128 stands for zero in the data rows.
Every row has a hidden score from 0 to 30. What is each row's score? 15 is about the middle. The score is a weighted sum of the row's numbers plus the product of two more (or one squared), each taken from its middle value.
121 121 75 88 131 97 137 91 98 135 117 125 139 139 90 162 117 153 124 144 96 130 89 123 -> 11
116 117 137 126 130 130 152 104 133 126 139 144 143 123 126 113 117 95 125 121 152 90 126 105 -> 19
109 115 74 90 148 103 132 77 90 131 121 146 125 161 99 154 120 157 125 150 102 129 95 115 -> 13
139 106 140 116 106 123 121 150 156 150 118 139 97 142 136 122 112 105 139 140 138 148 129 157 -> 26
148 102 138 119 133 125 115 143 161 153 113 133 103 125 113 107 104 118 132 161 147 154 135 169 -> 22
103 116 155 131 105 119 161 111 142 133 158 163 134 145 139 104 125 71 108 93 170 72 126 108 -> 19
114 170 123 136 113 138 140 128 123 113 139 129 119 131 162 169 159 129 141 95 87 118 129 104 -> 8
117 123 86 97 126 105 123 107 105 139 133 142 117 160 111 152 116 152 140 144 108 136 110 119 -> 13
123 170 147 145 107 140 133 138 111 102 145 123 121 122 166 154 166 120 144 90 107 122 148 105 -> 14
101 121 146 128 109 123 166 102 138 133 143 163 135 137 126 114 114 88 114 108 156 91 118 104 -> 17
140 117 134 119 107 127 101 182 154 152 121 119 106 123 133 122 121 149 121 138 134 170 132 166 -> 13
139 110 134 121 120 156 112 149 161 154 123 130 97 127 137 123 117 124 136 150 142 156 140 157 -> 12
122 122 149 137 144 133 150 100 141 139 129 146 132 128 128 101 127 93 135 129 149 96 132 115 -> 15
130 114 127 99 97 122 108 177 153 155 128 124 90 136 133 127 119 148 126 135 130 170 131 172 -> 20
115 128 95 105 132 123 131 114 105 132 129 142 130 151 116 151 119 152 129 139 114 131 108 121 -> 9
137 168 149 155 123 138 116 131 135 108 124 104 128 94 147 143 167 125 149 112 89 132 145 123 -> 16
129 103 141 108 117 118 132 138 152 156 131 138 119 140 146 110 112 107 115 134 149 135 122 151 -> 19
124 119 154 137 142 131 156 92 145 131 124 146 133 127 122 112 114 91 135 135 150 100 121 115 -> 19
106 119 144 123 113 126 168 105 149 134 149 158 139 151 131 113 128 85 124 103 167 86 118 106 -> 15
161 151 136 168 167 142 118 139 93 81 127 73 175 78 140 123 165 137 113 120 126 121 150 107 -> 9
162 155 121 170 158 141 115 138 77 80 124 83 174 78 130 127 159 140 107 111 122 117 144 110 -> 7
116 122 90 106 129 118 131 109 107 125 131 134 126 145 117 147 115 154 124 141 107 132 111 120 -> 18
108 169 123 139 106 142 145 124 126 115 139 129 126 137 157 156 150 141 161 84 85 114 132 105 -> 14
133 106 127 114 135 129 107 139 155 155 118 138 110 134 108 108 94 136 136 163 146 149 130 158 -> 25
110 123 138 135 130 134 157 100 131 135 135 150 144 140 120 110 118 94 120 117 150 92 121 108 -> 10
130 97 134 115 132 130 119 131 166 160 123 137 108 132 109 108 97 119 119 156 153 146 129 159 -> 15
165 149 140 169 162 146 114 147 107 83 130 78 163 72 138 119 151 139 115 116 124 123 149 114 -> 12
111 119 87 98 127 77 123 106 101 133 125 142 116 167 113 140 115 158 145 139 108 136 106 129 -> 26
136 110 114 114 124 118 111 154 139 152 121 129 107 145 116 130 113 149 130 150 130 162 131 159 -> 13
141 112 108 104 115 114 108 141 135 150 120 132 104 142 112 136 116 152 128 140 122 162 124 160 -> 11
139 103 142 119 125 121 116 150 161 150 113 121 106 129 115 111 115 131 131 153 147 154 124 169 -> 18
112 115 71 85 147 100 139 84 88 131 118 144 130 166 97 165 110 152 128 149 98 129 90 116 -> 8
144 151 147 168 144 148 124 136 108 104 153 103 166 116 141 110 153 121 106 106 137 101 148 100 -> 15
141 101 124 114 138 118 109 127 153 156 115 138 108 129 117 115 95 132 134 168 146 146 135 153 -> 21
122 113 133 131 151 130 154 92 125 130 128 147 142 132 115 116 115 100 121 145 154 95 117 110 -> 14
104 121 141 134 130 128 158 99 137 137 134 148 143 137 126 113 137 95 125 117 150 91 121 104 -> 11
130 112 137 128 122 135 111 144 157 151 117 129 94 128 136 111 114 123 142 146 147 150 144 160 -> 18
130 108 136 110 108 115 131 129 151 162 121 136 116 129 118 112 112 107 119 138 151 132 122 144 -> 11
136 160 129 164 163 152 131 130 100 97 136 94 175 86 132 109 144 135 115 109 115 107 137 94 -> 5
144 161 136 161 163 146 128 127 105 92 128 91 186 76 126 126 152 139 107 118 115 105 135 91 -> 7
146 151 154 169 141 150 131 133 106 91 124 100 157 88 137 109 152 115 109 100 138 99 136 104 -> 16
141 113 131 121 113 121 104 180 152 146 122 110 109 124 135 120 123 143 123 152 131 173 135 170 -> 20
137 160 145 165 141 140 141 120 98 86 133 104 176 90 135 121 157 118 106 102 136 97 140 95 -> 14
133 110 121 107 95 120 105 176 156 155 126 128 95 142 135 130 121 147 126 132 130 167 120 167 -> 16
126 108 140 112 125 114 129 137 149 149 128 141 113 140 119 112 105 111 118 131 155 136 131 149 -> 14
143 98 136 119 129 131 119 136 166 164 119 159 107 125 120 107 93 118 135 158 148 143 133 157 -> 22
116 125 145 126 130 127 145 106 138 130 141 139 142 140 128 111 116 95 122 121 154 99 120 106 -> 21
127 122 134 113 85 117 111 186 146 146 131 129 106 128 131 124 127 130 114 125 137 165 130 166 -> 16
120 122 134 132 142 128 159 87 137 135 128 152 142 127 115 121 108 106 130 138 143 99 114 108 -> 12
129 102 136 117 125 117 120 139 169 160 117 135 108 127 113 114 101 118 137 156 153 144 128 158 -> 19
136 102 140 119 133 141 122 138 164 160 117 142 110 128 115 103 98 117 132 155 152 150 129 160 -> 20
126 113 103 97 116 113 109 150 130 146 114 124 107 140 115 135 117 157 131 151 120 159 121 159 -> 21
135 113 136 123 136 137 104 143 161 150 122 132 96 124 131 115 112 124 146 144 145 154 141 156 -> 17
142 97 130 117 124 123 117 147 151 150 119 132 109 127 111 112 105 129 123 147 146 155 133 159 -> 13
132 92 138 120 130 130 115 141 161 157 111 130 110 122 116 113 98 119 136 155 142 153 130 161 -> 18
135 114 125 112 98 125 109 175 156 158 125 126 96 136 134 140 126 142 126 127 129 167 139 167 -> 8
160 154 142 172 165 143 115 137 94 80 132 80 172 67 131 121 162 128 106 115 124 122 149 108 -> 6
112 121 142 135 126 128 149 99 134 128 137 140 140 133 133 113 121 92 123 116 156 95 116 115 -> 15
150 154 150 168 143 142 125 134 111 87 133 95 169 87 135 111 151 121 103 101 134 111 135 107 -> 12
159 155 137 172 163 143 111 141 91 78 128 94 174 81 128 125 160 142 114 114 122 118 147 108 -> 11
137 156 129 162 159 150 133 132 104 94 134 103 181 84 130 125 148 146 118 112 116 106 128 95 -> 7
117 115 92 97 132 110 127 101 110 139 125 137 122 151 103 154 108 158 131 158 108 137 102 130 -> 14
118 122 154 133 116 135 157 123 142 124 146 151 137 133 141 107 134 87 112 109 164 92 126 113 -> 17
141 150 147 169 141 155 134 138 107 87 141 99 164 97 144 117 160 124 109 105 137 104 146 113 -> 12
147 155 136 162 159 146 123 130 112 88 127 92 185 79 127 126 149 140 104 113 113 109 127 93 -> 10
116 97 131 99 118 119 144 119 147 152 127 144 124 152 112 105 101 104 117 145 164 119 112 140 -> 19
136 104 139 116 130 126 105 141 164 156 113 129 104 126 117 109 104 120 130 164 145 154 133 163 -> 26
119 117 86 97 139 114 117 112 95 127 127 134 123 159 114 147 116 170 130 143 102 137 113 126 -> 18
142 149 145 167 144 142 131 138 104 86 133 93 167 87 139 123 159 124 107 103 132 110 140 106 -> 13
109 112 160 128 108 129 165 104 144 130 156 156 135 148 141 105 130 75 114 93 172 95 127 106 -> 14
143 164 149 148 123 145 126 148 122 103 120 105 127 101 148 150 158 126 148 113 97 143 142 126 -> 12
115 117 89 96 137 108 122 107 111 142 119 138 123 153 104 148 105 154 140 157 117 145 96 129 -> 14
119 117 83 86 141 100 141 83 111 137 110 136 137 155 83 159 107 155 125 153 93 131 83 123 -> 10
145 102 140 117 124 130 107 152 156 153 121 122 109 124 107 109 108 123 121 162 144 151 138 162 -> 19
145 160 131 164 165 140 134 126 105 92 139 82 177 77 122 124 150 144 104 112 114 107 131 97 -> 4
150 154 130 166 162 148 136 130 105 93 127 85 186 80 127 123 148 142 114 110 116 106 134 94 -> 3
136 99 124 111 140 131 109 137 159 155 120 137 106 129 112 112 102 136 139 163 148 148 127 154 -> 20
133 121 106 108 112 106 105 149 131 149 116 124 105 138 116 133 117 153 126 152 123 160 111 156 -> 15
131 116 81 95 162 107 145 106 99 128 116 125 135 142 100 156 106 156 144 165 100 139 102 127 -> 15
147 94 152 123 135 132 112 146 165 151 121 130 119 117 116 98 102 112 112 149 165 143 131 163 -> 18
128 98 122 102 123 114 129 124 148 157 120 139 119 142 107 118 97 119 116 143 143 137 114 146 -> 11
118 92 130 119 114 126 138 120 151 155 127 153 119 145 109 102 98 107 112 137 164 115 120 139 -> 15
134 117 88 105 156 108 128 91 95 128 117 133 124 146 97 142 105 159 132 184 102 139 105 129 -> 21
139 111 131 113 108 128 105 185 154 153 124 119 105 126 125 119 128 145 119 133 132 166 142 172 -> 12
156 111 134 116 111 120 104 185 155 150 124 119 106 122 130 122 122 143 117 142 127 172 136 170 -> 14
104 174 123 127 92 126 150 127 119 117 139 142 118 144 162 171 157 125 150 85 79 126 127 108 -> 9
113 114 84 95 129 106 128 110 106 138 126 143 112 153 108 153 117 152 134 142 113 139 87 130 -> 12
144 117 127 118 112 128 100 186 155 150 121 115 112 129 132 121 119 144 117 137 136 173 138 170 -> 14
114 117 68 101 138 114 116 106 87 134 126 140 112 168 115 158 112 170 144 155 106 142 109 125 -> 13
162 156 136 172 162 143 115 138 85 82 123 81 176 65 126 115 160 127 106 114 130 120 146 109 -> 6
132 113 137 126 123 132 115 146 153 152 116 134 97 134 132 115 114 139 137 150 141 149 134 157 -> 17
147 153 146 163 143 148 137 141 105 85 137 105 165 108 141 121 159 116 120 99 133 100 143 99 -> 14
123 114 137 131 151 128 153 83 138 133 122 136 141 128 111 114 109 106 120 135 136 99 113 119 -> 12
115 125 80 95 141 116 119 115 91 123 128 137 121 153 110 140 109 167 130 146 109 137 114 125 -> 20
141 157 149 165 145 140 132 122 102 85 134 94 177 93 131 125 155 117 107 106 134 98 131 99 -> 11
115 177 145 142 88 132 145 136 126 110 145 129 121 127 167 158 172 114 144 75 99 108 128 105 -> 15
114 122 139 134 133 137 150 101 129 132 138 147 137 137 125 116 124 109 130 119 150 87 125 105 -> 13
111 157 125 163 156 153 138 133 107 98 135 95 176 86 143 125 148 147 131 114 119 107 129 101 -> 12
123 169 132 137 109 137 145 127 124 112 138 127 126 133 161 170 160 136 142 97 88 120 134 104 -> 9
123 157 146 144 120 140 132 132 124 107 142 128 121 121 158 159 160 123 153 98 100 120 145 108 -> 14
114 116 77 91 145 107 132 83 84 132 120 141 129 165 97 162 110 155 133 157 100 130 95 119 -> 11
129 164 143 152 111 142 136 132 125 112 132 124 122 121 168 143 166 123 156 84 98 123 139 122 -> 10
124 104 127 104 119 115 129 124 146 150 124 133 123 146 110 111 101 124 114 142 145 135 113 146 -> 17
100 164 113 130 101 128 145 125 109 110 143 169 116 154 164 168 161 137 146 93 89 129 118 98 -> 13
109 167 140 148 105 133 135 143 114 101 141 124 122 126 164 149 174 127 143 87 106 120 139 106 -> 23
126 114 133 113 121 130 115 145 154 147 125 145 96 141 133 123 111 126 135 137 140 146 141 154 -> 19
111 120 159 140 124 139 173 102 149 132 145 159 141 133 143 95 116 79 118 98 167 77 129 101 -> 13
106 121 72 94 135 104 134 92 92 129 121 142 128 159 96 165 102 152 137 151 99 128 91 117 -> 13
147 154 146 165 145 138 127 136 103 83 120 91 170 86 135 116 160 115 108 109 135 111 149 107 -> 16
152 154 136 170 159 148 113 142 88 78 132 84 172 90 138 119 157 141 107 115 129 121 149 107 -> 11
123 119 75 104 136 113 122 96 92 129 126 134 122 155 115 142 114 159 139 145 109 140 117 125 -> 16
116 124 152 139 109 132 149 120 138 128 146 138 135 130 131 112 127 92 117 109 164 95 137 113 -> 19
134 164 143 152 100 141 139 140 109 101 143 123 120 125 169 154 167 117 142 90 105 121 150 112 -> 12
111 119 138 124 102 126 160 129 135 127 146 146 127 149 139 114 130 97 108 101 156 101 127 116 -> 20
142 114 129 117 105 131 102 183 151 149 123 118 107 124 133 113 121 146 119 134 134 168 142 166 -> 15
110 168 133 128 96 132 141 131 120 118 145 139 118 144 159 172 165 135 152 92 86 126 129 105 -> 11
141 117 131 117 90 114 106 186 149 148 126 120 107 127 137 122 128 140 115 118 137 156 134 165 -> 22
126 109 130 130 149 123 144 89 126 130 126 144 141 137 104 105 115 100 127 136 153 97 121 104 -> 15
131 100 139 117 128 128 119 136 170 161 114 140 110 131 117 104 100 117 131 161 148 141 116 155 -> 28
143 163 145 160 129 127 117 127 113 100 129 111 127 109 153 152 159 133 151 111 101 130 153 118 -> 16
114 119 90 92 129 115 128 105 105 134 129 148 114 164 112 153 102 157 133 142 116 137 107 127 -> 15
126 115 87 102 152 113 108 103 106 131 115 134 125 140 99 155 98 156 133 170 105 143 112 131 -> 21
134 113 109 100 122 114 104 155 135 148 113 136 106 140 122 133 114 150 116 145 122 159 124 158 -> 14
141 164 150 155 123 135 113 130 107 96 124 112 123 110 154 151 175 130 153 112 102 131 148 117 -> 19
124 110 137 131 148 130 147 85 132 131 134 152 142 135 116 115 93 101 125 146 147 95 129 108 -> 26
136 121 130 113 98 119 101 181 144 145 131 125 104 131 140 126 127 139 115 124 137 166 135 163 -> 15
142 99 141 128 130 135 115 144 165 152 119 135 119 120 116 107 107 116 115 152 164 148 138 160 -> 13
114 121 66 93 137 112 114 107 88 134 131 141 111 166 103 155 114 172 138 150 99 143 117 123 -> 14
141 163 144 152 128 144 120 129 116 99 122 113 121 111 157 141 174 126 144 111 105 130 149 137 -> 16
148 115 138 114 89 121 113 187 146 142 128 121 106 130 135 124 146 140 105 121 139 163 134 165 -> 20
126 167 147 145 114 142 136 131 130 116 132 129 122 114 159 149 162 125 150 96 100 119 150 109 -> 13
146 148 142 169 145 140 124 140 104 88 134 91 168 84 138 121 158 123 112 105 135 107 140 108 -> 14
124 118 132 131 151 132 149 90 141 141 126 136 143 121 113 115 112 103 126 136 145 98 122 114 -> 8
108 120 62 93 138 113 111 107 86 136 127 149 115 158 115 155 111 175 145 155 102 145 107 124 -> 16
108 119 143 130 106 128 153 118 137 129 146 148 131 145 138 114 124 93 116 106 151 96 127 117 -> 18
114 117 154 130 105 133 165 112 139 127 149 159 134 148 139 102 128 80 114 96 169 83 123 109 -> 18
124 100 127 103 122 109 132 126 146 152 123 138 123 143 112 113 100 127 118 145 148 134 107 148 -> 17
102 123 165 137 119 131 164 95 146 131 147 160 141 139 127 105 124 77 121 108 170 79 131 105 -> 17
158 153 134 173 164 148 108 139 88 80 133 95 172 79 127 123 156 138 94 104 122 117 148 105 -> 4
116 119 87 91 142 111 126 102 108 141 111 140 123 157 104 147 107 150 135 160 108 137 101 122 -> 16
113 119 84 91 142 104 140 89 107 140 114 133 138 151 85 157 104 155 127 157 95 136 87 127 -> 9
111 169 145 142 96 136 144 139 124 106 131 127 123 129 166 155 168 123 147 79 104 116 140 103 -> 24
135 114 109 103 111 116 106 147 136 150 121 123 105 139 112 131 122 149 129 150 115 162 121 196 -> 15
100 174 120 125 93 128 147 130 115 117 143 139 115 147 153 175 162 141 153 84 81 129 129 105 -> 12
146 104 146 121 123 131 114 149 155 152 115 127 104 124 117 104 109 125 123 151 147 155 129 163 -> 14
134 99 140 114 133 130 118 132 168 161 115 136 111 130 113 104 98 118 134 158 150 146 125 157 -> 23
157 153 131 169 161 146 114 138 89 81 127 84 167 78 133 121 157 134 104 116 126 119 144 106 -> 8
119 166 140 148 106 142 131 148 112 99 140 127 121 128 167 146 178 123 143 92 106 122 143 113 -> 18
157 152 136 169 164 139 113 141 90 78 129 92 172 76 133 120 162 136 115 111 126 115 146 115 -> 13
110 119 156 136 103 129 162 109 138 130 148 161 134 151 137 104 126 78 116 98 170 80 125 110 -> 17
98 166 126 126 94 133 144 130 121 114 138 137 115 148 162 170 165 132 157 86 79 125 128 110 -> 15
113 94 144 108 120 122 138 119 145 152 135 156 115 143 112 101 102 109 112 146 163 113 121 138 -> 21
126 119 79 108 158 121 119 95 96 131 112 132 127 139 91 154 107 156 136 168 112 140 108 135 -> 8
129 104 93 104 131 125 103 172 130 152 121 131 106 124 119 133 106 166 134 154 138 161 126 166 -> 16
134 118 131 109 106 125 104 183 146 140 121 121 107 129 133 121 115 142 122 136 132 174 135 170 -> 19
133 116 139 119 109 143 111 144 158 151 132 140 101 147 133 121 118 125 140 135 138 147 134 158 -> 22
110 111 133 130 150 125 147 86 125 129 132 132 144 135 108 111 107 110 124 139 154 93 122 102 -> 17
143 104 143 118 128 134 117 137 168 162 118 136 114 127 113 105 104 123 131 148 147 146 128 154 -> 16
117 118 68 93 143 114 117 104 89 129 128 148 113 168 105 154 114 175 140 152 100 146 108 121 -> 14
124 100 135 118 126 129 119 136 168 162 114 136 111 132 119 108 93 120 133 154 148 143 127 157 -> 21
113 121 78 99 139 114 114 113 93 129 128 136 124 157 111 149 113 165 130 148 106 138 110 124 -> 15
127 114 140 112 110 128 118 148 154 152 124 141 98 138 133 111 111 127 140 143 147 147 137 159 -> 22
115 127 95 106 131 103 131 110 103 132 132 133 128 148 109 152 119 151 129 147 108 130 103 119 -> 13
137 155 131 166 159 146 131 133 104 92 127 97 181 77 129 124 149 142 112 114 114 111 131 95 -> 7
121 95 132 111 114 122 138 115 152 151 132 152 119 155 121 98 98 104 116 137 165 115 117 141 -> 20
114 112 85 99 140 118 123 103 112 138 116 143 119 157 106 149 108 156 134 154 109 138 101 130 -> 14
134 111 143 122 127 136 110 152 160 156 122 138 99 132 128 104 110 123 150 150 142 150 147 157 -> 27
140 108 81 101 156 109 115 99 98 132 111 133 126 141 99 146 104 156 137 180 106 141 115 128 -> 19
146 90 154 130 128 120 119 143 162 151 103 128 117 121 116 94 101 112 117 150 168 142 132 159 -> 18
104 122 149 127 118 121 161 100 141 133 145 155 136 153 129 112 126 80 119 105 161 82 118 104 -> 16
107 116 77 90 137 104 148 81 90 130 120 143 128 160 99 165 112 157 133 148 108 131 96 119 -> 14
143 169 158 153 120 141 121 135 127 104 113 109 130 97 148 146 154 129 152 116 98 139 144 125 -> 17
143 158 135 166 158 151 134 125 104 83 132 86 187 79 127 122 151 140 109 113 116 106 134 106 -> 10
137 157 145 168 146 139 137 122 101 86 134 103 174 87 134 126 158 119 102 95 120 97 136 93 -> 9
151 153 148 164 142 136 132 132 99 86 103 91 165 86 140 116 152 125 105 107 135 111 138 107 -> 24
137 169 148 158 125 138 127 133 127 103 130 105 127 99 151 144 161 127 153 110 90 129 145 123 -> 16
107 123 148 142 115 134 157 99 152 131 146 156 141 137 138 103 130 73 119 109 167 79 136 103 -> 18
130 104 126 103 119 114 137 122 143 154 132 141 122 141 106 116 104 125 121 148 144 135 107 147 -> 12
145 156 133 168 159 154 139 127 106 90 126 84 188 79 118 118 149 137 113 116 119 108 140 96 -> 5
149 104 141 117 118 120 113 148 161 153 117 152 109 126 120 110 96 128 126 145 147 158 121 163 -> 19
130 112 108 103 118 119 110 143 137 148 121 127 108 145 106 133 118 150 130 145 121 164 124 162 -> 12
144 97 145 127 137 133 121 142 155 154 119 127 112 120 112 94 103 111 120 157 168 142 99 160 -> 15
167 151 150 171 160 148 118 146 90 81 137 79 177 74 126 120 158 140 107 117 128 120 147 105 -> 6
132 121 134 115 90 120 119 189 142 145 136 125 103 133 133 123 131 136 118 120 137 162 143 162 -> 16
115 117 80 98 135 115 121 115 91 127 125 142 118 148 110 152 120 165 113 142 108 140 113 127 -> 20
137 96 143 127 133 125 120 146 159 154 107 123 118 120 113 88 100 111 113 156 163 142 133 159 -> 16
133 111 136 125 128 136 112 146 161 150 121 143 99 135 133 107 110 121 142 146 140 148 142 157 -> 28
130 111 94 104 126 125 98 148 128 150 117 130 104 143 121 132 116 172 135 160 115 165 119 158 -> 16
137 161 143 153 124 132 119 130 120 104 118 122 113 107 150 155 207 140 157 114 83 134 147 121 -> 23
